In the rows, zero is written as 100.
One turn moves every row onto another: examples first, then more rows asked:
Safu: 111  98  86  106  104  91  96  119  97  82  111  114  89
mutu: 100  109  108  116  116  94  84  101  101  100  99  91  109
pimuk: 106  100  108  100  101  106  103  82  116  103  92  94  90
Nodo: 89  106  97  116  108  99  104  109  97  102  95  96  65
Fezed: 96  95  98  106  97  66  107  97  110  113  93  93  99
lor: 89  107  93  114  112  97  103  106  97  101  93  86  71
Belep: 92  107  96  111  113  90  107  94  81  87  97  93  80
Vefek: 105  97  107  99  92  104  102  89  118  111  99  102  104
vago: 107  87  77  101  100  100  101  115  100  88  96  105  89
gak: 102  106  123  109  107  105  115  92  113  105  102  107  89
zinof: 92  108  101  115  106  93  103  97  80  88  102  104  74
Tovon: 93  100  94  110  109  97  110  94  82  90  93  98  75
rutu: 99  95  92  112  89  99  94  119  96  94  112  118  84
nelek: 110  99  99  114  94  96  105  106  110  107  123  120  102
vazuk: 95  109  114  119  113  98  88  101  95  106  100  98  111
keku: 91  101  105  111  92  66  103  101  107  114  102  100  97
zap: 115  112  115  101  114  95  107  88  115  91  103  99  92
Kiv: 104  112  117  106  93  100  92  85  113  101  107  102  88
Koleb: 89  114  97  116  109  89  96  105  96  97  100  90  70
Rupi: 85  108  102  116  109  95  110  97  80  95  99  99  78
Supov: 107  97  91  108  104  80  102  122  92  83  109  113  89
dalig: 95  109  92  112  113  91  97  107  97  91  96  91  67
Livi: 92  95  105  110  96  70  114  97  103  114  97  102  101
Labip: 93  93  91  110  85  91  92  120  94  99  107  115  82
pepi: 99  86  90  108  102  93  116  125  94  98  100  114  86
fizil: 110  107  110  99  90  95  92  88  119  99  109  102  104
Ribaf: 107  86  90  110  91  105  108  101  116  111  108  111  103
Fak: 109  107  119  106  101  98  109  98  117  108  111  112  104
ged: 101  87  89  110  102  105  111  122  96  99  102  116  87
Fem: 98  100  105  112  117  98  93  98  99  103  91  91  114
sapi: 116  101  90  108  92  90  93  98  115  95  119  108  105
vulu: 102  85  79  101  95  88  98  115  96  89  94  102  87
mifu: 116  103  109  98  109  95  110  95  120  100  103  103  107
zemeg: 118  91  86  105  104  94  110  100  115  97  109  106  108
nogu: 94  101  110  118  114  103  92  103  102  112  95  93  110
mekik: 98  101  103  108  97  62  107  95  103  104  100  99  102

nelek moves to -> Ribaf
nogu moves to -> Fem
Now these:
pepi moves to -> vulu
Koleb moves to -> Rupi
mifu moves to -> fizil
zinof moves to -> Nodo
zap moves to -> Kiv
vago moves to -> Safu
keku moves to -> Livi

